In the rows, 128 means zero.
A single turn carries every row of the set below to another of its rows. Some are shown first; where does it send the rows asked next?
gos: [111 157 139 157 140 125 121 125 121 123 135 129 115 150 133 134 117 109
 117 144 145 143 141 157  98 111 146 160 134 160 132  99 138 133 148 104]
Riz: [105 125 114 160 119 125 126 157 115 110 113 153 117 174 129 149 114 127
 139 106 136 145 139 145 125  85  98 131 133 178 139 119  81 149 104 122]
puse: [107  87 129 156 119 140 152 169 146  91 124 149 146 132 158 142 159 145
 129 168 106 134 109 121 108  97 131 134 133 142 131 150 105  96  99 130]
vetod: [118 115 139 155 140 108 141 100 123  81 145 137 153 178 138 125 107 125
 101 140 128 154 138 127 134 143  99 148 142 134 123 130 128 148 127 112]
Mefis: [ 92 141 137 152 145 105 160 134 151 108  80 156 143 144 120 149 136 116
 112 116 146 128 103 148 134 125 146 137 169 141 136 142 135 119 115 128]
difik: [120 118 123 151 142  92 154 104 117 100 118 102 112 153 155 113 103 131
 100 139 120 149 103 121 120 125 112 137 143 119 140 142 118 122 153 113]
vap: [135  75 101 137 124 119 115 129 113 110 107 150 124 157 152 129 132 155
 126 100 102 148 132 140 102 137 158 131 124 150 137 128 101 132 124 133]
Viz: [111  88 129 151 114 128 131 135  88 118 142 148 137 155 143 105 130 144
 147 105 134 154 131 141 122 140 117 149 125 173 128 155 123 115 153 161]
ziva: [ 80 121 113 149 122 109 115 150 122 110 117 146  98 178 147 106 125 147
 135 118 120 140 146 186 117  93 125 143 112 137 148 122 121 136 136 135]
vaz: [ 74 160 136 164 135 142 129 132 144  93 109 142 151 164 130 138 126 102
 150 126 150 147 105 140 155 107 121 153 157 168 132 142 142 137 120 123]
goki: [120 119 144 158 132 157 139 153 151 120 133 147 126 164 144 164 154 153
 143 157 130 124 122  99 105  90 102 130 118 169 124 166 141 123 131 139]
rapa: [106 101 144 145 115 138 130 140 153 144 112 131 114 133 166 155 162 145
 144 156 107 128 113 123 128  86 133 142 108 139 125 140 139  99 137 126]
tev: [133  99 143 156 131 160 139 147 159 113 143 147 117 165 145 160 149 150
 137 148 130 133 128 104 106  82 108 134 121 169 123 169 141 115 128 144]
fuga: [ 92 148 134 161 130 130 141 157 112  90 135 129 153 159 111 135 110  91
 139 132 158 146 109 130 141  99 106 162 152 161 153 127 135 120 141 124]
nef: [103 107 127 139 117 109 132 135 114 126 124 168 110 151 129 151 123 142
 105  93 156 164 131 174 134 105 113 162 137 148 140 113 121 105 122 147]
Rafi: [136  77 126 137 115 155 111 135  98 126 132 140 132 146 143 138 105 136
 151 111 124 172 119 130 104 121 124 136 119 167 131 125  96 137 148 131]
lebom: [101 134 145 132 146 133 139 147 153 119  91 132 134 144 133 163 120 111
 125 133 135 154  96 161 105 102 157 126 146 107 149 131 130 149 144 114]
mokib: [119 115 138 155 135  99 145 103 101  93 113 120 156 140 133 126 126 116
 104 142 130 162 105 124 134 134  93 146 146 119 133 137  98 134 125 107]
viri: [ 85 163 150 156 141 146 134 132 141 129 126 134 125 158 143 133 112 106
 137 154 137 139 123 165 106 110 151 131 136 162 117 131 143 148 147 112]
zupob: [102  94 132 147 120 141 153 172 143 102 114 157 150 130 148 160 157 148
 127 176 110 132 101 116 111 104 128 127 130 140 127 146 107  98 101 125]
Dab: [120  80 104 145 117 122 126 145 100  92 101 148 153 165 127 111 140 152
 151  99 126 142 115 129 119 128 122 129 124 144 150 167 104 136 131 150]
vefuv: [ 98 130 133 158 130  78 162 143 124 100  92 140 135 158 112 129 145 100
 104 118 148 126 134 149 141 124 143 149 139 133 154 136 144 113 126 134]
bobi: [121 128 116 145 135 116 136 148 132 101  90 125 114 166 118 158 128  97
 122 134 134 156 116 136  86 101 142 128 141 106 163 121 126 151 131 102]
botev: [133 120 139 153 149 111 134 101 131  99 122 108 131 176 126 117  96 131
 109 137 126 136 126 115 129 112 100 135 119 138 128 140 118 155 158 109]
vom: [121 100 146 152 115 148 121 135 144 100 139 163 167 141 131 140 170 170
 136 153 136 116 132 138 125  93 122 156 123 138 120 154 138 107 113 135]
Rorof: [ 97 111 127 142 121 122 150 171 105 118 111 155 116 149 106 126 114 142
 126 126 154 152 113 170  87  95  99 124 131 128 149 142  94 127 142 143]
Zur: [109 113 141 146 121 141 114 138 148  99 130 163 162 149 139 155 172 172
 127 158 132 118 123 131 132 102 125 158 117 142 126 152 148 109 109 135]
Limas: [126  90 140 152 106 133 131 136 151 141 115 124 114 132 163 148 162 146
 139 146 112 123 116 124 131  73 133 134 113 144 122 147 124  97 131 123]

Zur turns into goki
bobi turns into vefuv
Where do these go?
Dab turns into Viz
ziva turns into Rorof
vom turns into tev
vetod turns into botev
Mefis turns into vaz

A single turn carries every row of the set below to another of its rows. Some are shown first; where does it send the rows asked next?
buken: [108  84 135 138  99 151 147 121 131 129 118 115 144 109]
ribe: [124  92 132 129 123 126 128 110 131 122  89 132 106 122]
lisi: [131  80 127 119 119 154 112 120 137 135 145 132 144 123]
bobeb: [143 104 136 111 131 124 155 115 150  97 131 103 132 105]
dil: [135 157 136 154 120 124 142 141 142 146 138 152 139 116]
mubaf: [151 135 132 128 112 123 127 114 129 104 143  79 142 150]
daba: [126  92 126 116 129 129 129 111 111 108 103 125 142 159]
Zemi: [138 107 136 125 106 153 162 116 122  92 110 127 121 139]
Zome: [102 131 118 147 122 138 120 145 118 122 142  90 121 155]
fefib: [106  93 136 155 106 147 139 127 151 146 112 123 135 138]
damum: [144 125 130 141 140 104 121 128 132 118 158 103  97 137]
dak: [117 123 120 118 112 168 151 128 134 100 112 109 130 140]
zegeg: [120 133 124 139 100 143 109 117 124 132 138  83 145 151]
fafe: [139 120 143 133 112 115 155 137 123 118 149 166 136 114]
zarik: [134  96 138 132 125 113 139 101 141 139 120 130  92 121]
ledid: [152  91 138 123 121 141 139 120 158 108 127 129 129 101]
laki: [131 118 133 153 114 113  99 111 137 147 124  95 130 151]
Kem: [159 127 136 134 121 113 106 106 140 129 149  93 122 134]
Reso: [109 158 128 128 128 112 149 135 119 134 131 123 148  91]
zit: [132 158 138 144 120 101 166 128 113 135 133 139 125 117]
zap: [134  81 126 109 115 145 130 113 122 125 156 121 146 114]
Megun: [118 162 134 131 132  95 133  95 127 140 140 131 140 133]
sorar: [115 173 131 135 123 124 132 108 134 130 137 137 154 151]
mokeg: [147  88 136 125 126 118 139 108 115 110 116 136 130 161]
buf: [113 156 136 145 117 117 132 104 139 154 152 136 154 135]
neli: [120 167 130 121 130 113 129 109 142 129 151 124 160 120]
Lepam: [115 111 135 163 132 108 107 142 144 142 141 103 123 144]
pako: [130 125 129 133 123 119 126 145 135 124 121 178 131 124]
Kapi: [109 126 130 119 110 112 160 134  95 110 132 149 141 111]
pazaf: [119 169 125 138 134 122 133 144 128 131 107 144 139 121]
batun: [ 98 123 123 119 123 120 127 148 120 121 116 154 152 106]
pez: [132 130 130 139 132 121 140 143 131  97 159  85 137 138]

Kem turns into mubaf
pako turns into fafe
pez turns into Zome
Where do these go?
Zemi turns into buken
mokeg turns into zap
dak turns into fefib
zit turns into Reso
buf turns into Megun

